data = 17,49,36,-36,-1,-70,68,-59,-1,35,36
The entry at the centre is -70
The entry just left of -36 is 36

Questions about the row below.
1) Report the maximum.
2) Report the entry just left of 102.
3) Report the entry just left of -548.
[-237  -15  103 -615 -662  998 -486 -548 -554  171  102  582 -536   45]
1) 998
2) 171
3) -486

-28,77,-55,15,52,-25,15
-23,59,-45,14,53,-26,30
Indices start at 1.
The entry in row 2 and column 1?
Answer: -23
The entry at row 1, column 2 -> 77
The entry directly below the smallest entry is -45
The entry at row 1, column 3 -> -55

69,-6,31,15,-35,18,3,3,13,-8,-21
-2,2,-5,4,-2,-3,-4,-10,-6,-11,2
52,-2,16,16,-30,9,-4,-13,1,-22,-14
-11,-1,-1,-5,6,3,5,10,2,7,6
-61,10,-29,-9,33,-24,-8,-12,-12,6,11
12,-5,5,-2,-6,6,2,7,5,4,-3
10,-4,0,-2,-4,-1,-3,-1,3,4,-9
9,3,6,6,-3,-2,-2,-5,2,-1,-8
-1,2,8,1,5,-1,4,7,7,11,-5
12,0,4,3,-3,-4,-3,-5,4,3,-13
-16,2,-7,-5,10,-8,-2,-1,0,8,-1
0,-1,-3,-1,-1,-1,-2,-2,-1,0,-1
Counting starts at 1.
The entry at row 1, column 1 -> 69
Read off the entry directly above the smallest entry.
A: -11
The bottom entry of the column that holds the smallest entry -> 0
The entry in row 3 and column 1: 52
Read off the entry in the top-right corner.
A: -21
Read off the entry at row 2, column 1.
A: -2
The entry directly below -21: 2
The entry at row 1, column 2 is -6
Read off the entry in the bottom-right corner.
A: -1
Read off the entry in row 2 and column 2.
A: 2
Read off the entry just right of the smallest entry.
A: 10
The entry directly below the smallest entry is 12
The entry just left of -30: 16
The entry just right of 52 -> -2
The entry directly below -14: 6
The entry in row 3 and column 3 -> 16
The entry in row 1 and column 3: 31

a =
17,-24,-27,-72,-33,2,-54,-58,-10,-20,-75,57,15,-23,-21,-81
20,-23,-31,-68,-33,-38,-20,-49,-12,22,-65,44,18,-16,-27,-42
-25,-14,-23,-29,-45,21,-6,-72,9,2,-69,66,19,6,-23,-75
Indices start at 1.
Read off the entry in row 3 and column 1.
A: -25
The entry at row 3, column 3 is -23
The entry at row 1, column 3: -27
The maximum -> 66
The entry at row 1, column 1: 17
Read off the entry directly below -10.
A: -12
The entry in row 2 and column 3 -> -31
The entry in the top-right corner -> -81
Read off the entry at row 1, column 2.
A: -24
The entry just left of 6: 19
The entry just left of 15 is 57
Read off the entry directly below -58.
A: -49
Read off the entry just left of -31.
A: -23
The entry directly below the smallest entry is -42
Read off the bottom-right entry.
A: -75
The entry just left of -42: -27
Read off the entry just left of 57.
A: -75

((-16, 43, 14, 28, 27, 6, -45, -71, 35, 45), (-13, 43, 12, 29, 39, 6, -47, -68, 43, 47), (-15, 42, 11, 39, 39, -4, -33, -80, 27, 24), (-14, 41, 11, 36, 40, 0, -38, -75, 34, 33))
The entry just left of the smallest entry is -33
The entry just right of 34 is 33
The entry just right of -45 is -71

A =
-2,51,-22,-13,60
-33,-36,5,10,-48
-32,-35,48,-31,35
-39,-8,-60,-24,-10
25,53,5,-58,10
24,31,-50,14,-27
-29,-53,26,52,1
43,2,-20,12,49
-5,-22,-2,48,-59
5,-47,16,16,-47
0,5,47,-8,34
-20,-32,-19,47,-16
-29,50,-47,-25,-41
5,1,-24,-9,3
Counting starts at 1.
The entry just left of the smallest entry: -8
The entry in row 1 and column 3?
Answer: -22
The entry at row 1, column 2?
Answer: 51
The entry in the bottom-left corner is 5
The entry at row 2, column 1?
Answer: -33
The top-left entry -> -2
The entry directly above the smallest entry?
Answer: 48
The bottom-right entry -> 3
The minimum is -60
The entry in row 2 and column 2 is -36
The entry just right of 31: -50
The entry just right of -31 -> 35
The entry at row 3, column 1 -> -32
The entry just left of the largest entry is -13
The bottom entry of the column that holds the smallest entry -> -24
The entry directly above 50?
Answer: -32

[[-2.874, -22.408, -23.530, 5.492, -22.738, 23.776], [-2.879, -22.443, -23.498, 5.564, -22.708, 23.784], [-2.484, -19.916, -24.952, 0.349, -24.471, 22.138], [-3.156, -24.714, -20.437, 10.647, -20.215, 23.466], [-3.020, -23.559, -22.257, 7.956, -21.630, 23.846], [-3.098, -24.207, -21.319, 9.427, -20.884, 23.695], [-3.292, -25.850, -17.660, 13.834, -18.228, 22.431], [-2.490, -19.950, -24.944, 0.420, -24.453, 22.176], [-3.060, -23.889, -21.803, 8.695, -21.263, 23.788], [-2.827, -22.065, -23.829, 4.778, -23.026, 23.676], [-2.853, -22.253, -23.669, 5.169, -22.870, 23.735]]
The entry just right of -22.870: 23.735
Give the entry just right of -23.026.
23.676
The entry just left of -25.850 is -3.292
Give the entry just left of -22.257.
-23.559
Give the entry just left of -23.530.
-22.408
The entry just left of 22.176: -24.453
Give the entry just left of -20.437.
-24.714
Give the maximum.
23.846
The entry just left of 8.695 is -21.803
The entry just right of the smallest entry -> -17.660
Give the minimum.
-25.850
The entry just left of the largest entry -> -21.630
The entry just right of -24.207 -> -21.319

[76, -11, 39, 44, 27, -31, 0, 24]
Which number is the minimum?
Answer: -31
Which number is the entry just left of 24?
Answer: 0
The maximum is 76
Which number is the entry just right of -11?
Answer: 39

grid = array([ 48,  11,  36,  40,  70,  82, -14,  72,  45,  -5])
The entry just right of 45 is -5
The smallest entry is -14

m =
13,-19,-11,-5,11
-11,44,34,-9,-15
11,0,-4,8,-3
15,0,-2,2,-10
-4,-17,-9,38,-10
21,-61,-64,6,6
2,-17,-16,1,-8
Rows and columns are numbered from 1.
The entry directly below -2 is -9
The top-left entry: 13
The entry just left of -5 -> -11
Give the entry just right of 15.
Answer: 0
The entry directly above the largest entry is -19
Give the entry in the top-right corner.
Answer: 11
The entry at row 2, column 2 is 44
The entry at row 2, column 1: -11
Give the entry just right of 8.
Answer: -3
Give the bottom entry of the column that holds the smallest entry.
Answer: -16
The entry directly below 34: -4
The entry in row 3 and column 1: 11
The entry just right of the centre entry is 2

[[30 70 49 78 67 54 32 37 75 39  9 10]
 [30 70 49 62 90 54 32 42 78 38 26 24]]
Indices start at 1.
Report the entry in row 1 and column 2.
Answer: 70
Report the entry in row 1 and column 1.
Answer: 30
The entry just right of 9 -> 10
The bottom-right entry is 24
The bottom-left entry: 30
The entry just right of the largest entry -> 54
Report the entry directly above 26.
Answer: 9
The entry just left of the largest entry is 62

M =
-11,-7,2,9,-23,17,10,-15,22,7
-13,-32,6,13,2,-13,-13,-15,-29,1
-33,-17,-17,3,2,14,5,8,22,-17
56,17,-5,-11,3,32,31,51,-5,17
-7,18,-1,-15,-4,-13,6,2,11,-18
-2,-1,18,12,-23,-18,-16,-31,-20,-2
25,36,12,-26,18,-35,-9,-21,-22,4
-26,-33,17,73,-8,-45,-37,-35,-27,22
-5,-37,27,21,12,-42,-33,-39,-68,-3
-28,-17,-11,39,15,-52,-6,28,9,-26
Counting starts at 1.
Read off the entry at row 3, column 1.
A: -33
Read off the entry just left of the largest entry.
A: 17
The top entry of the column that holds the smallest entry: 22
Read off the entry directly below -22.
A: -27
The entry directly above the largest entry: -26
Read off the entry at row 1, column 1.
A: -11
The top entry of the column that holds the largest entry: 9
The bottom entry of the column that holds the largest entry -> 39
The bottom entry of the column that holds the smallest entry is 9
Read off the entry in row 2 and column 2.
A: -32
Read off the bottom-right entry.
A: -26
The entry in row 1 and column 3: 2
The entry in row 3 and column 2 -> -17
The entry at row 1, column 2: -7
Read off the entry directly below the largest entry.
A: 21
Read off the entry in row 2 and column 3.
A: 6
The entry just right of the smallest entry: -3
Read off the bottom-left entry.
A: -28
The entry just right of -6 -> 28
The entry directly above 11: -5
Read off the entry just left of the smallest entry.
A: -39
The entry directly below 51 is 2
The entry just right of the largest entry -> -8

arr =
[[32, 17, 81, 41, 11, 56, 22, 13, 60, 52],
 [24, 76, 14, 64, 69, 62, 55, 45, 24, 54],
 [44, 72, 28, 56, 60, 45, 57, 50, 58, 15],
 [68, 83, 39, 58, 55, 20, 13, 84, 10, 52],
 [71, 65, 43, 77, 13, 14, 29, 32, 67, 37],
 [48, 27, 46, 46, 53, 7, 25, 50, 56, 52],
 [8, 53, 41, 46, 54, 52, 62, 61, 73, 24],
 [40, 16, 77, 28, 27, 63, 20, 33, 39, 35],
 [16, 69, 10, 6, 79, 39, 16, 78, 10, 32],
 [43, 16, 63, 80, 7, 84, 21, 27, 34, 51],
 [10, 79, 59, 54, 25, 79, 18, 37, 15, 58],
 [39, 30, 23, 49, 40, 30, 22, 37, 68, 73],
 [45, 37, 11, 38, 6, 35, 43, 40, 74, 8],
 [18, 7, 25, 16, 7, 69, 24, 82, 41, 81]]
Counting starts at 1.
What is the entry in the top-left corner? 32
What is the entry at row 2, column 1? 24
The entry in the bottom-left corner is 18
What is the entry in row 3 and column 1? 44
The entry at row 1, column 3 is 81
What is the entry in row 3 and column 3? 28
What is the top-right entry? 52
The entry just right of 57: 50
What is the entry in the bottom-right corner? 81
What is the entry in row 1 and column 2? 17
The entry in row 3 and column 2 -> 72
The entry at row 2, column 3 is 14
